In the data rows, the value 128 means zero.
Here are some numbered points:
[141 135 126 174  91 135 126  87 152 147 103 126 134 145 134 160 110 138  98 118 117 139 105 149 119 139 167 131 115  96  70 144 115 152 124 141 110 179 116 156 184 121 104] 0
[166  56  43 132 247  64  82 135  80  97 153 196  15  55 117 144 138 127 109 168 144 121 151  76 123 167  85 102 202 138 183 133 193 136 149 104 163  66 182 168  65 138 111] 1
[139 114  69 174 118 169 202 120 113 113 102 158  58 159 157 204  70 144 112 167  97 143 139  93 135 148 212 125 116  75 104 151 104 141 149 119 145 142 142 169 138 151  64] 2
[ 92 151 121 138  53 225 229 123 137 136 124 103 155 227 162  76  82 143  94 101 129  49 165  91 158 103 156 110  33 108 108 113  65  72 172 136 161 161 131  97 144 138 138] 3
[199 164  58 194 100 149 140 104  85 103  74 154  65 153 112 255  89 110 148 132 116 232 102 104 114 196 211 130 122  94  64 152 143 175 109 180 136 125 136 162 180 113  33] 4
[122 136 142 111 146 104 113 149 149 118 142 139 142 106 109 100 164 108 121  98 142 115 149 113 106 132  98 108 132 117 149 104 150 116 122  99 118 109 135 125 102 109 170] 5
[119 123 120  96  91 150 177 121 120 120 129 157 141 178 127  67  80 154 157 112 152  87 126 116 169  83 139 129 103 153 132 112  92  84 151 159 162 115 168  94 162 164 173] 6
[ 93 163 126 167 115 189 187 147 148  65 155  35 143 128 154  84 151 104 116  98 158  69 165 107 121 137 128 109 112 154 174  82 108  86 156 145 133 103 115 133 107  61 136] 7
[ 88 100 180 116 130 100 105 132 155 165 123 120 108 105 161  97 149 128 108 200  61 147 124 177 125 107 119 166 133 115 143 139 100 159 150  95  95 171  89 154 100 156 121] 8
[112 180 181 210  59 174 111 162 170 160  77 113 142 172 117 144 223  90  93  80  99 117 182 127  57 171 119 169  73  61 109  78  98 134 167  72  54 181 101 110 139  95 165] 9
[115  88 131  90 129  46  36 189  84  91 144 172 119 117  88 132 182 159 204 164  93 177 138 148  93  97  89 178 215 133 126 141 147 174 174 107 132 117 126 111 156  89 181] 10
[136 122 110 106 124 135 139 122 104 136 123 145 131 148 142 126 119 126 146 140 135 129 122 132 151  91 134 142 141 155 121 143 128 128 121 153 149 136 135 130 132 138 118] 11
[117 133 143 125 192 169 128 112 155 131 152 106 122  60 160  72 137  93  63 103 159  65 151 106 139 144 104 106  95 124 191 128 138  92 114 102 124 130 141 151  38 110 117] 12
[ 79 116 177 110 183 144 137 135 169 144 165  90 147 105 144  25 152 109 104 110 138  34 163 128 150 111  77  88 116 165 200  94 150  71 125 106 117 111 133 120  77 116 161] 13
[ 92 136  99 184  83 203 218  93 157 104 113  64 122 172 146  95  72 137 126 119 116 101 114 125 162 115 173 121  94 112 104 121 103  86 136 144 152 132 118 131 145 131  77] 14
[ 90 136 150 150 174 133  81 182 135  98 132  84 107  94 146  93 221  90  99 137 106 110 170 133  52 150  85 161 159  94 188 109 138 134 148  91  77 150 106 158  85  42 134] 15
[223 121 118 124 141  44  49 113 108 167  97 220 128 103  79 236 120 142 136 107 147 208 107 152 108 179 161 139 136  95  57 169 184 225  76 131 119 115 132 152 181 149 125] 16
[137 150 133 113 112 131 131 120 125 125 122 114 143 131 118 115 106 123 155 110 139 136  88 134 144  93 127 120 122 159 135 138 130 119 117 156 150 121 130 111 140 139 112] 17
[148 143 121 143 108 150 171  73 118 130 129 105 147 133 131 133  87 131 121  92 153 112 113 129 150 119 143  97 116 142 126 121 131  94 108 154 152 127 153 116 154 138 106] 18
[132 150 169 114 136 103  88 121 163 166 115 133 137  98 129 153 163 116 110 126 120 172 116 148  98 161 120 118 100 109 121 155 132 153  92 111  73 152 102 145 135 135 119] 19
[109 100 145 118 150 102  98 170 131  96 133 133  89 129 126 127 149 134 139 173 101 158 125 143 101 117 125 162 172 126 149 128 111 142 159 107 125 133 117 132 105 114 133] 20
Which point above is nearest to each new point by angle? Its number follows each.
[172 122  60 103 169 100 128 135  62  65 152 178  96 117  86 196  93 152 185 122 174 152 122 100 170 142 142  95 173 156 129 142 177 133 107 159 183  38 162 122 133 115 126] 1
[142  96  64  80 175 107 130 154  74  66 145 157  76 105 125 147 114 143 172 176 151 174 125 111 140 106 134 124 177 143 160 166 134 141 151 134 151  90 145 136 109 114 105] 1
[110 162  97 159 114 186 162 158  97  60 132  59  99 132 151 155 153 106 162 155  99 201 117 138  88 130 183 152 149 137 125 173  87 126 118 158 116 139  87 150 122  51  40] 4
[100 131 149 133 108 135 110 178 108 102 143 116 145 150 105 137 212 117 146 140 114 126 163 130  91 148 109 158 156 115 128 107 136 131 160 106  87 115  93 120 134  78 167] 15
[ 96 141 131 183  98 198 197 118 172 157  98  97 128 181 162 127 112 107  98 120 117  80 147 101 133 166 155 132  71  76 125  82 104  87 154 115 118 170 123 114 132 127 101] 3
[146 102  90 135 143 126 162 116  95 116 135 155 114 151 114 144  74 148 132 115 149  99 141 102 162 121 149 121 151 139 114 117 143 118 146 128 169 103 166 128 137 152 136] 6
[100  74 128 117  61 120 119 149 104 122 124 136 139 190 150 125 105 168 182 177  56 151 136 147 134  75 148 176 161 113 106 108 104 149 169 132 128 161 117 125 184 139 147] 10
[ 69 157 171 152 111 158 135 134 140 108 142  62 156 143 163  84 177 116 133 102 131 107 145 140  88 132  94 138 116 147 149 106  94 100 146 135 118 151  97 127 126  76 125] 7
[113 163 142 111 156 163 109 145 122 104 141  68 143  80 123 108 151  90 145 142 150 157  95 123 111 119  96 138 150 161 186 138 145 121 106 154 104 129  84 132  84  93  87] 15
[178  97  75  68 172  64  96 100  59 107 156 199 107  97  83 146  75 176 183 150 167 127 105 106 191  84 131  96 188 157 128 173 174 134 110 141 199  86 194 128 145 164 148] 1
[ 84 126 152 104 133 132 124 158 135 122 144  98 146 133 137  75 145 116 153 137 135 117 135 137 129  97 100 149 153 150 152 108 112 123 139 118 125 126 108 111 109 111 165] 13
[109 116 148 120 108 140 159 132 136 136 121 130 146 163 129  84 102 135 136  99 140  87 124 130 142 105 110 127 137 159 122 108 104 110 143 133 128 115 134 103 146 143 174] 6
[172 180 111 154 104 124 112 109 125 140  97 130 168 110 112 192 104 113 130  82 174 181  74 134 151 131 157 113  93 140  80 164 135 136  52 183 121 133 130 128 162 131  80] 4
[129 136 161 142  81 111  56 171 141 113 105 108 161 152  92 172 205 113 184 120  80 207 107 164  89 108 102 175 136 128  93 133 107 172 147 146  79 124  69 101 168  94 124] 10
[162 153 126 127  88  98  75 110 122 162 105 171 163 151 105 177 129 129 136 105 124 185 107 155 120 143 133 150 121 103  49 132 134 169 117 143 105 135 127 111 172 134 126] 16
[127 120 144 135 119 144 146 116 120 156 131 148 125 148 142 101 115 143 105 117 110  97 161 144 132 125 119 143 133 109 119 100 124 118 139 115 128 140 148 121 135 134 146] 3
[188 116 132 127 166 105  96 109 125 157 110 182 107  76 112 165 130 123  98 123 150 118 138 123 118 155 133 127 110  90 130 135 154 142  94  93 111 121 147 135 107 166 127] 16
[208  99 157  21 180   0   0 136  97 185 122 210 147  50  51 169 155 139 189 158 152 221  49 179 136  94  82 138 192 167 113 204 168 209  74 134 115 112 142 134 150 173 141] 16
[206 121 140 109 155  50  37 124 119 145 110 182 120  61  91 206 154 102 142 153 127 221  94 157 111 162 138 139 153 112 104 174 173 207  74 124 101 121 131 147 162 158 124] 16
[111 124 173 107  66  82 102 128 169 206 111 169 165 192 116 113 144 141 139 116  83 123 144 159 104 121 116 145  96  87  70 104 113 139 153 103 100 158 129 101 181 158 208] 9
[ 65 154 136 128 131 182 158 148 132 100 148  49 158 126 139  40 148 107 136 102 137  79 128 119 120 111  98 113 136 185 171 108 115  82 129 132 150 102 114  90 100  96 126] 7
[153 114  93 134 178 104 130 133  98 101 141 156  75  98 123 148  85 134 139 150 163 121 134 103 157 131 125 109 162 146 160 136 167 124 136 120 174  79 184 136 107 136 113] 1
[108 138 167 113  75  91  95 119 152 189  95 191 180 190 102 101 149 154 125 112  95 103 151 149 108 125 118 155  92  84  72  97 108 162 143 111  97 140 135  90 182 160 213] 9
[ 94 130 144 116 109 134 164  84 144 153 134  93 171 132 146  54 106 153 114 106 135  70  99 155 171  87 102 104 119 173 124 126 120 105 120 141 151 144 151 114 136 167 144] 6
[ 75 158 125 184 121 235 228 125 155  69 158  27 147 147 148  62 140 109  92  99 143  43 173  93 116 169 115 111  70 149 173  73 115  49 164 150 134 117 106 107  89  68 121] 7
[114 138 130 157  74 197 192 121 118 115 121 105 128 213 138 131 113 146 122 114 131  88 141 120 129 122 158 137  93 104 101 101  83 111 162 155 149 138 126 117 155 121 137] 3
[186  79 104  98 126  75 115  60 107 148 126 185 122 118 112 185  58 162 131 135 127 145  96 152 185 115 154 115 140 135  57 161 161 156  98 135 152 112 165 146 156 205 121] 16
[169 143 142 123 116 113  85 118 121 143 107 139 148 122 101 170 139 121 141 113 125 170  96 144 126 129 119 137 133 145  86 130 134 162  94 157 121 123 119 117 150 127 114] 16
[ 92 171 141 171  98 200 198 118 154  91 139  51 142 155 158  81 126 118 106  90 147  70 149 114 119 157 119 107  91 139 156  90 115  79 141 130 126 140 117 114 100  83 112] 7
